In the data rows, the value 128 means zero.
Some points:
[ 51 125 194 159 109  79 191 125 141 175 213 194  65 126  62 141 138 149
 203 100 195 156 114 193 179 210 124  84  39 139 122  23 255  87  91 146
  96  81 164 165 131  84   0 149 147 125 172]
[131  57 178 129  96 168 153  61  98  82 126  96 131 211  77  99 117 169
 121 127 102 206 179 122 157  89  97 160 137  43  54 138 128 119  69 103
 140 140 115 118 107 199 110 120  86 128  90]
[187 154 129 162 113 124 194  69 130 130 109 175 106 115 172 194 169 179
  90 139 144 115  97 125 121  54 113 162 193 206 150  47 120  59 114 145
 135 140 131 111 189 107 116  70  38 148 161]
[129 131  92 141 204 144 127 171 148 171  85 146  98 129  74 169  61 120
 151 144 136 132 139 252 103  73 191 134 126 140 124 180  64  96 198  78
 156 151 148  95  86 107  58 186 103 101 124]
[178 155  98 148 134 152 170 139 159 100  86 120 110 107 119 155 217 135
 112 141  52 146 109 100 152 168  81 188 135 164 171 188 157  67  98 184
  88 148  68 150  92 106 106 203 141 113 106]
[167 125 131 127  78 154  62 111  99 143 106  74 109 156 229 181 116  86
  60 124 140 115 155 162 135 161 167 184 120 141 126 147 100 115 146 148
  81 172  87 141 197 123  90 151 197 176  97]
[168 154  96  38 141 151 132 124 198  98 170 119 167 156 169 125 151 160
 137 127 133 133 139 164 142  90 152  91 151  95  52  99  84 188 134  88
  35 153  90  94 144 112 110 164 207 119  83]
[178 145  68 111  70 119  90  61 122 158 184 149  67 187 126 104  53 169
 170 199 152 159  87 101  62 199 160 189 118 176 165  94 127 219 151 183
 197  78 158 202  67 126  76 110 117   0  43]
[163 133 153  32 104 109 152 124 109 125 127 105  33  12 128  85 119 124
 139 133 100 178 161  90  53 113 118 159 127 115  51 183  80 181 164 141
 138 154 134 158 142  44 137 152 125 113 162]
[130  89 141 157 201  52 133 177 155 143 144 162 166 149 144  73 166 180
  95 108  71 124 113 121  78 166 202 125  99 105 160 138  89  75 124 161
 180 116 168 108 163 139 154  85 174 138 148]
[197 119  75 149 100 154 100  61 109 113 147  96 165  92 158 198 117 173
 162  92 102 107 118 124 115 155 139  92  83  98 122 100  55 125 111 116
  92 137 183  66  80 130 137 122 187 164 189]
[181  57 110 147 103 167 144 169 150 122 133 166 129  79 159  38 114 178
 105  77 216 116 154 114 176  64  55 127  42 106 181 134 112 159 134 136
 172 166 131 116 140 130 127 118 144 108 127]
[ 75 106  91 205 182 157  85 106 140 183  91 119 186 100 122  86 160 163
 122  55 125 136 171  97 177 154 150 112 218 157 126 133 115 177  98 111
 178 136 131 144 107  67 108 144 130 128  83]
[ 59 113 130  73  44  65 128 144 113  68 174  48 167 138 125 128  43 180
 131 116   0 129 145 151 190 129 166  92 136 176 154 116 135  85 166 157
  97 143 130 120 118 119 145 106 100 123 120]
[ 42  85 113  86 121 108 193  97 121  94 104 104 129 117 103 162 127 103
 110 140 207 113  93  62  93 119 131  89 121 121 224  99 157 106 150  84
 148 123 149 163 154  93 141 135 130 189  56]
[141  85 163 140 162 103 134  46 144 123 136 231 129 149  74 121 130  59
 167  66 121  69  87  83 105 136 124 144 141 158 137  87  69 160 188 208
 118  95  94  97  96 143 123  84  98 220 123]
[118  83 123 172 216 122 125 175 150  88 153 115 169 145 178  77 101 201
 188 142 165  46 150  98  64 139  94 156 144 136 123 212 165 127 111 108
  31  63 136 141 161 142 132 174  56 159 139]
[ 44 125 173 141  64 143 150 181 141 161  83 212 110 122 251 140 135 148
 107  91 119 175  62 126 144 192  31 160 134  87 113 120  69 128 163  83
 130 114 136 102 113 142 133 140 121 118 119]
[191 127 121 141 167 102 137 137 103 157 160 133  64 100 193 142 136 127
 120 104 164 174  61 155 176 149  98  41 170 144 151 200 175  68 112 181
 137  76  90 135 142 157 154  63 111 139  89]
[133 213 148 131  72  88  98  91  77 162 149 135 102 162  98 123 150 198
 208 144 137 113  90 145 101  83 121 154  88 121 136 205  88 174 139 143
 188 144 126 114  39  61 149 102 150 156 135]
[134  93 172 177  79 114 185 171 137  70 117 152 169 127 146 204 178 111
 100 169 200 165 125  87 210 140 212 148 110 141 104 156 104 173 144 115
 115  88 154 118  96 129 145 138 105  94 137]
[207 123 113  74  94  99 121 125 117 205 117 111 140 138 120  75 157 107
 139  59 141 135 198  68 149  93 117 142 123 175  91  86  99  64 149  63
  94 108 165 169 142 160 123 193  56 127 138]
[168 144 122 162  97 209 132 150 161 126 119  96 114  89 124  27 115 149
  69 136 133 128 112 141 138 108 123  89 112 165  26  86 199 119 148 142
  77 120 154  95  78 151 152 173  54 209  84]
[ 94 166  74 130 128  51 161 144 140 100  85 140 152 158  75 129  53  90
  56 149 146 136 161 128 155 112  73 134 125  58 160 100  50  99  40 133
 106  80  99 138 173  73 143 136  64 127 152]
[113 110 113 120 135 115  66 115 143  59 137 192 160 149 117 100 158 105
 102 193 126 209 155 139 153 100 122 144 151  79 156 122 139 102 158 146
 154 157 140 157  60 172  84 103 156 212 139]
[168 201 218  58 131  70 156 163 134 163 104  66 105 158 112 195  80 145
 101 177 155  88 135  89  97 143 112 134 123 134 110 152 166 133 159  96
 228 124 124 115  77  70 204 176 166 150 156]
[130 100 110  58  85  91  86 134 117 118  98 163  54  74  95 206 148 147
 110 116 114 154 114 154 119 116 178 137 148 155 168 174 114 200 157 115
 179 161   0  61 190 130 110 137  90 147 128]
[162  89  50 155 140 160 114 146 147 130  53  48 181 137  85  97 168 133
 168 170 115 137 142 111 123 180 126 146 147 104 160 148  97 101 113 148
 134  45 115  61 149 178 111 107 163 144 233]
[140  83 130 106  95 152 120 184  11 130  93 157 187 112 117  78 138 144
  87 124 155  96  88 110 118  52  78 156 207 145 102 102 194 109 121 133
  72 108 115 123  68  89 103  98 185  74 133]
[146 174 185  45 156 209 125 142  91  26  98  96 127 120 162 118 138 130
 111  72 124  88 220 201 154 149 131 124 110 171 185  92 122 118 123 147
 156  93 126 136  96 119 121  92 117 112 125]
[183 128  92 179 122  83 116 145 117  51 121 168 108 151  87  63 193  92
 188 150  98  85 162 120  95 234 141  63 175  86 176 138  99 136 151  34
 116 160  85  76 122 163 134  46 122 115 126]
[ 84 194  70  46 178 111 137 124  72 153 151  64 144 154 183 138 173  91
  95 140  97 107  77 144 142 168 118 158  57 138 129 123 153 248 107 114
 142 183 234 158 126 181 107  87  57 175 153]
[ 70 174 145 173 158 120 145 171 201 156 205  23  84  80 104 144  64 116
 129 126 135  93 153 156 129  68 111 223 161 119  95 146 122 152 159  44
 154  78  79 131 148 192  87  28 150 150 119]
[168 225 195 139 148 155  44 189 114 160 114 143  66  69  64 147 100 143
 205  88 156 160  56 129  78  79 232 191 143  95 173  97 143 121  59 117
  72 126 174 114 162 161 168 134 136 145 103]
[139 171 138  92 118 108 103  56  92  70  88 144 142  92 104 145 106 182
  51  78  94 109 145 116 130 144 112  93 125 101  68 155 139 144 143 111
 105  89 168 158 133 218 134 188 203  66 155]
[ 79 140 139 153 194 121 113  90 102 226 129 150 147 102 161 129 152 127
 157 202 122 156 228  90 135  96 140 106 162  88 188  67 111 118 202 161
  88 116 135 103 135 138 133 131  87 124 141]
[142 101 159 156 135 130  91 126 178 155 128 102 204  91 101 152 146 110
  94 140 154 148 122 190  87 201  72 173 112 159 131 167 164  84  89 136
  78 155 112 116 120 111 191  60  68 107 128]
[ 91 153 168 126 148 128  93 104 131 105 218  26 147 107 159  84 128 105
 127 124 160 147  44 157  67  74 123 129 132 145 119 120  98 132 139  83
 202  67  85 168 158  78 175 236 107  86 189]
[ 83  97 136 136 122 104 154 153 172 152  85 136 157 131 177 128 123  61
 125 193  38 142 156 135  99  75  76  70  95 164 166 140 197 157  53  85
 168  54 146 153 172 114 169 124 196 124 110]
[ 64 155 103 168 235 111 106 119  75  81 157 129  70 177  64 120 140  40
 135 149 132 179 113  42 141 136  74 122   9 216  92  70  94 127 184 103
 108 172 164  74 136 107 179 103 188  76  89]
[ 53  77  66 126  99 146 191 107 100 172 158 224  77 134 101 112 122 147
 206 136 202 130 184 188 166 166 158 156 151 184  75  35 176  83  69 149
 133 134  77 227 109 177 247 164 173 131 151]
[ 99 205 103 142  77 164 167 115 158 157 100 158 175 133 184  69 134  69
 169  99 145 129 137 121 104 104 199 111 117 142  69 206 187  43 134 163
 160 160 129 101 154 152 103  82 145 104 125]
[116 151 132 104 143 142 145  66 144 201 108 106  68 124 108  78 132 121
  68 155  81  94  89 120 140 111 212 140  98  89 200 160  48 148 157 108
 131 126  89 119 102 106 151 133 160  58 196]
[130  94 163 159 133 134 123 124  84 114 136 169 129 145 166 120  57 101
 124 112 107 163  97  49 102 148 152  70 149 138 124 102 144 142  53 158
 144 216  77 139  49 167  62  98 109 171 178]
[109 109 173  93 146 142 108 146 133  84 199  91 158 120 126 177 123  72
 140 218 131  34 107 163 195 131  96 118 155 113 117 152  84 145  48 106
 154 182 165  96 193 146 101 199 184 131  88]
[190 137 101 133 149 174  58 118 145  90  80 131 173 103 141 189 124 108
 182 127  80  80 111 137 200 130 177 138  99   7  51  85 182 114 158 134
 171 119 115 188 142  77 147 100  94 106 120]
[192 143 150 216 103 218 189 134  81 132 158 164 243 146  80  87  70 152
 163 111 117 204 147 148 196 159 110 162 165 151 171 152 131 180 178 106
 152 161 148 140 197  94 155 144 151 139 148]
[ 63  99  90  82 105 174  87 114 169 126 114 138  60 223  95 175 144 108
  80 134 169  81 148  57 130 101  86  97 174 146 153 129 174 119 152  88
 121 133 176 128 178  74 169 112 119 140 208]
[119  94  96 153 129 104 144 117 114 101 217  78 155 143 173 136 128  97
  79  82  92  78 159 180  55 152 112 165 142  27 140 122 140 187 102 141
 122  88 174  53 152  79 167 218 133  91 101]
[ 73 144 152 166 182  70 135 163 191 136  54  62  96 151 155 149 169  81
 165  81 148 148 118 149 109  90 106  51 131 142 140 143 163 156 153 183
 132 233 176 151 137 151 152 145 196  67 142]
[139  98 156 132  76 180 135 195 127 163 135 180 141 137  84 227 166 157
  94 126  91 114 129 128  75 121 140  27 122 143 151 190  99 137 106 201
 140 138  92 205 155 166 113  69 130 137  99]
Along one direction, these points spread out more than along any other. How many in every 100 of the points above lie lower along it than each point below? Round to a whole number. More than half of the points above lie lower than the first one.
[197 119  75 149 100 154 100  61 109 113 147  96 165  92 158 198 117 173
 162  92 102 107 118 124 115 155 139  92  83  98 122 100  55 125 111 116
  92 137 183  66  80 130 137 122 187 164 189] 27
[ 73 144 152 166 182  70 135 163 191 136  54  62  96 151 155 149 169  81
 165  81 148 148 118 149 109  90 106  51 131 142 140 143 163 156 153 183
 132 233 176 151 137 151 152 145 196  67 142] 29
[ 64 155 103 168 235 111 106 119  75  81 157 129  70 177  64 120 140  40
 135 149 132 179 113  42 141 136  74 122   9 216  92  70  94 127 184 103
 108 172 164  74 136 107 179 103 188  76  89] 51
[109 109 173  93 146 142 108 146 133  84 199  91 158 120 126 177 123  72
 140 218 131  34 107 163 195 131  96 118 155 113 117 152  84 145  48 106
 154 182 165  96 193 146 101 199 184 131  88] 10
[ 94 166  74 130 128  51 161 144 140 100  85 140 152 158  75 129  53  90
  56 149 146 136 161 128 155 112  73 134 125  58 160 100  50  99  40 133
 106  80  99 138 173  73 143 136  64 127 152] 37
[190 137 101 133 149 174  58 118 145  90  80 131 173 103 141 189 124 108
 182 127  80  80 111 137 200 130 177 138  99   7  51  85 182 114 158 134
 171 119 115 188 142  77 147 100  94 106 120] 35
[118  83 123 172 216 122 125 175 150  88 153 115 169 145 178  77 101 201
 188 142 165  46 150  98  64 139  94 156 144 136 123 212 165 127 111 108
  31  63 136 141 161 142 132 174  56 159 139] 47
[130  94 163 159 133 134 123 124  84 114 136 169 129 145 166 120  57 101
 124 112 107 163  97  49 102 148 152  70 149 138 124 102 144 142  53 158
 144 216  77 139  49 167  62  98 109 171 178] 94
[ 63  99  90  82 105 174  87 114 169 126 114 138  60 223  95 175 144 108
  80 134 169  81 148  57 130 101  86  97 174 146 153 129 174 119 152  88
 121 133 176 128 178  74 169 112 119 140 208] 45
[129 131  92 141 204 144 127 171 148 171  85 146  98 129  74 169  61 120
 151 144 136 132 139 252 103  73 191 134 126 140 124 180  64  96 198  78
 156 151 148  95  86 107  58 186 103 101 124] 18
[207 123 113  74  94  99 121 125 117 205 117 111 140 138 120  75 157 107
 139  59 141 135 198  68 149  93 117 142 123 175  91  86  99  64 149  63
  94 108 165 169 142 160 123 193  56 127 138] 63
[191 127 121 141 167 102 137 137 103 157 160 133  64 100 193 142 136 127
 120 104 164 174  61 155 176 149  98  41 170 144 151 200 175  68 112 181
 137  76  90 135 142 157 154  63 111 139  89] 88
[146 174 185  45 156 209 125 142  91  26  98  96 127 120 162 118 138 130
 111  72 124  88 220 201 154 149 131 124 110 171 185  92 122 118 123 147
 156  93 126 136  96 119 121  92 117 112 125] 33
